which system made each run
In the rows, zero is written as 128.
j_190, path 1 (5 x 28)
[[171 161  74 125 150  74 130  88 158 115 149  61 185 123 154 125 135 126
   85 131 127 133 111 152  85 118 139 119]
 [169 172  84 129 157  86 131  97 155 104 144  58 184 121 159 133 138 124
   96 146 121 146 104 158  89 113 142 117]
 [160 180  99 132 161  94 133 102 144  97 134  54 179 123 159 141 139 126
  111 156 123 161  98 164  91 113 138 112]
 [156 181 121 134 161 110 128 112 146  89 127  57 171 122 162 144 136 127
  119 164 120 174  95 171  95 112 138 114]
 [147 178 142 136 163 123 124 119 141  89 115  59 164 117 161 140 134 131
  132 167 125 188  92 172 106 112 127 110]]
j_986, path 2 (5 x 28)
[[ 78 114  89 103 121 152 182 177 142 173 114 122  84 128 101 149 120  95
  129 130 122 148 162  89 183 116 146 118]
 [ 77 112 100 108 117 158 175 183 125 178 109 131  78 125 102 148 124 100
  138 136 115 154 158  90 186 118 141 117]
 [ 74 114 118 114 114 172 167 180 118 170 107 142  72 130 108 148 128 108
  144 144 115 158 156  95 188 119 136 114]
 [ 78 118 129 124 109 182 159 180 101 163 104 153  72 130 107 146 123 109
  149 151 103 159 145 103 185 118 125 115]
 [ 79 118 141 126 107 188 148 175  87 152 105 156  70 133 114 145 122 120
  157 158 102 157 138 109 183 118 119 116]]
j_894, path 3 (5 x 28)
[[108 109 211 134 144 139 111 146 147 102 109 172 100 134 100 113 126 140
  186  82 178 116 154 132 125 159 129 180]
 [116 100 207 130 144 128 100 132 156 119 107 174 113 125 106 103 129 146
  172  72 187 108 155 131 123 161 128 173]
 [123  91 198 127 139 114  94 124 161 127 116 169 122 124 111  94 135 148
  155  64 190  96 154 124 118 162 128 172]
 [134  83 182 124 133 103  92 110 169 136 122 170 125 115 113  95 136 151
  140  61 186  88 155 121 114 160 127 165]
 [137  81 159 120 130  90  97 103 164 146 134 163 134 112 112  95 129 152
  123  56 177  78 156 112 113 163 128 157]]
j_190, path 4 (5 x 28)
[[137  79 118 142  74 142  88  95  72 158 150 191 113 114 140 106 124 153
   93 133  86  98 115 115 135 133  82 109]
 [145  84 100 141  75 133  87  90  72 152 158 181 120 120 143 106 119 149
   91 128  86  85 120 112 126 134  86 109]
 [149  93  86 139  80 126  96  80  75 148 167 179 128 126 143 107 121 149
   85 125  81  73 120 110 118 129  94 114]
 [157 104  74 143  82 122  99  82  74 137 170 169 135 133 140 117 114 143
   88 131  82  65 117 113 110 124  98 114]
 [159 118  65 144  89 113 103  86  76 128 177 157 142 142 141 125 111 139
   92 131  80  63 116 117 106 122 101 113]]
j_986, path 5 (5 x 28)
[[106  99 149 101 142 134 137 147 165 182  86  90 117  78 133 122 150 131
  105 136 135 204 133 121 166 122 136  88]
 [109 101 160 112 135 145 130 148 154 177  94 101 114  80 136 127 149 132
  110 144 130 208 125 127 168 122 128  85]
 [103 101 168 118 135 151 124 149 143 173  84 106 113  81 142 123 144 135
  118 151 122 208 119 132 167 121 124  89]
 [109 110 174 119 128 160 117 148 130 165  89 111 113  83 146 122 149 144
  122 159 118 210 116 139 162 122 118  87]
 [112 113 181 127 127 165 112 143 119 151  87 119 111  90 148 122 147 142
  122 169 113 209 107 146 158 120 108  92]]
j_894, path 6 (5 x 28)
[[144 172  81 129 154  91 153 113 150  80 158 107 152 172 109 144 112 112
  152  99 143  75 141 132  85 128 156 175]
 [135 171  81 129 151  96 161 127 148  80 156 107 141 176 106 147 106 108
  155  99 143  74 145 127  94 128 158 179]
 [124 171  80 124 150 100 164 141 148  90 151 113 128 173  98 150 106 100
  159 103 142  76 150 116 103 124 159 173]
 [112 164  85 126 146 111 171 149 150  96 149 120 118 176  91 152 108  98
  166 103 138  85 156 117 114 128 158 172]
 [105 161  91 122 149 121 174 157 149 100 140 128 110 170  92 155 105  96
  173 105 144  92 157 109 120 133 161 173]]

runs to name
path 7 (5 x 28)
[[102 140 201 131 147 175 122 163 123 126  82 115 111 106 141 128 143 133
  165 170 126 210 111 156 151 121 117 114]
 [117 128 219 136 151 161 108 145 133 117  80 117 121 100 142 119 148 147
  164 153 141 208 110 164 141 133 121 119]
 [130 124 226 134 157 147  89 128 146 116  84 115 129  92 147 109 149 157
  157 144 153 193 109 168 122 138 117 127]
 [146 121 220 137 154 128  81 105 146 114  94 115 147  84 149  99 151 168
  149 127 158 181 108 172 107 141 115 130]
 [159 117 210 132 154 110  75  87 157 111 109 113 162  89 151  98 149 169
  132 118 161 157 109 167  93 145 115 131]]
 => j_894
path 8 (5 x 28)
[[160 119 177 131 156  83  90  88 168  96 132 130 167 127 129  99 137 154
  142  75 182  95 132 152  81 150 130 162]
 [168 118 148 129 149  73  97  85 167 103 146 132 168 125 130 102 130 148
  125  69 175  73 132 141  77 148 131 160]
 [171 120 115 127 136  70 102  79 165 110 157 127 169 134 127 108 127 139
  113  69 165  57 136 135  78 144 135 159]
 [167 121  83 128 132  63 117  78 153 115 167 125 168 141 121 114 121 130
  102  76 146  51 138 118  79 140 136 155]
 [163 126  56 126 125  70 132  87 145 122 174 128 160 150 115 121 115 123
   99  85 135  48 139 112  89 134 143 151]]
 => j_894
path 9 (5 x 28)
[[158  94 204 141 123 121  61  83 127 121 120 156 146  89 154  85 141 178
  121 116 139 138 105 159 101 153  95 120]
 [171  92 183 143 122 105  61  73 127 126 129 150 161  94 154  87 140 176
  109 112 139 116 103 156  89 150  96 124]
 [177 100 152 140 119  93  65  61 123 123 147 142 166  99 153  92 138 167
   94 107 129  99 106 149  83 143 101 116]
 [183 105 122 144 114  90  77  58 116 130 159 136 172 111 156  97 134 159
   83 111 119  84 104 147  84 136 100 127]
 [180 114  84 140 111  87  86  58 111 126 168 130 170 125 153 104 126 152
   80 116 106  76 107 140  83 128 110 119]]
 => j_894
path 10 (5 x 28)
[[ 86 106  94  95 141 126 182 170 170 176 115 112  98 125  92 142 125 103
  123 100 145 136 175  83 165 124 165 131]
 [ 77 106 108 100 138 136 179 176 161 180 105 121  89 125  90 141 129 102
  134 111 146 146 174  87 177 126 159 130]
 [ 74 106 123 105 132 150 171 180 153 175 100 133  79 123  96 140 129 109
  139 119 139 159 167  90 183 128 150 128]
 [ 71 103 135 106 125 163 164 184 139 172 100 136  77 123 102 141 126 110
  151 124 132 164 159  98 184 122 145 120]
 [ 75 110 154 117 124 174 158 187 126 163  92 144  74 125 101 138 130 115
  157 138 128 168 153 103 181 126 137 129]]
 => j_986
path 11 (5 x 28)
[[ 93 131 133  95 165 125 177 173 195 155  93  77 114 114 106 146 137 106
  143 115 164 185 156 116 158 122 172 126]
 [ 90 133 138  97 165 134 173 177 181 155  91  80 109 113 108 146 140 106
  144 126 157 188 151 116 165 122 159 120]
 [ 83 135 145 104 161 144 167 184 168 153  88  84 105 113 110 146 137 108
  149 140 148 197 148 122 170 117 156 121]
 [ 87 137 150 109 154 156 168 182 160 147  82  90 103 113 113 152 141 111
  152 146 136 204 139 125 172 118 149 114]
 [ 85 142 152 120 150 165 164 183 147 143  84  94 101 116 116 149 135 115
  155 160 128 206 131 130 172 113 149 115]]
 => j_986
path 12 (5 x 28)
[[127 133 193 118 169 128 118 136 169 124  87  82 142  94 144 120 151 141
  141 142 154 207 116 162 127 125 140 114]
 [131 145 187 117 169 131 117 135 163 120  89  74 146  97 148 122 151 137
  139 145 149 204 110 165 124 124 138 112]
 [133 149 184 127 168 130 119 133 160 118  94  74 151  97 150 125 147 136
  137 155 143 203 108 165 124 121 132 111]
 [134 154 174 122 164 133 117 130 152 111  94  71 149 105 153 130 147 139
  138 159 135 202  99 170 118 118 134 105]
 [139 158 166 126 164 129 119 125 144 108 102  69 157 103 158 131 145 136
  131 161 133 201  97 170 117 111 128 101]]
 => j_986
path 13 (5 x 28)
[[ 83 109 164 143 101 191 130 165  70 143 107 173  69 133 118 138 121 134
  164 158 101 148 130 115 169 126 102 126]
 [ 92 102 192 139 108 190 117 163  80 142  98 173  74 120 119 130 126 140
  166 149 110 164 128 123 164 131 103 124]
 [ 98  98 212 138 114 184 105 156  93 140  97 175  80 110 123 119 131 151
  171 145 123 165 128 129 159 138 104 126]
 [105  90 229 140 122 172  88 143 105 141  93 172  94 101 129 110 137 162
  165 135 136 166 121 138 149 145 100 132]
 [118  85 231 134 123 161  77 125 118 136  96 169 106  97 134  94 139 170
  153 127 143 157 121 145 139 150  97 131]]
 => j_894
path 14 (5 x 28)
[[ 86 129 151 101 163 145 166 181 179 152  87  91 101 111 107 145 137 111
  153 122 162 195 152 120 164 122 163 122]
 [ 91 125 169 103 167 134 158 177 186 153  83  93 111 102 110 137 143 121
  151 118 166 195 152 125 158 132 160 124]
 [ 98 115 180  97 173 128 144 162 193 153  83  92 118  91 116 128 146 129
  149 113 174 196 149 129 151 132 156 123]
 [109 108 187 101 174 119 131 148 200 156  81  89 128  91 119 116 150 138
  137 107 178 194 143 137 144 137 150 122]
 [119 106 184 101 172 105 120 134 207 157  88  88 143  82 126 110 154 139
  132 101 180 184 138 135 133 138 152 122]]
 => j_894
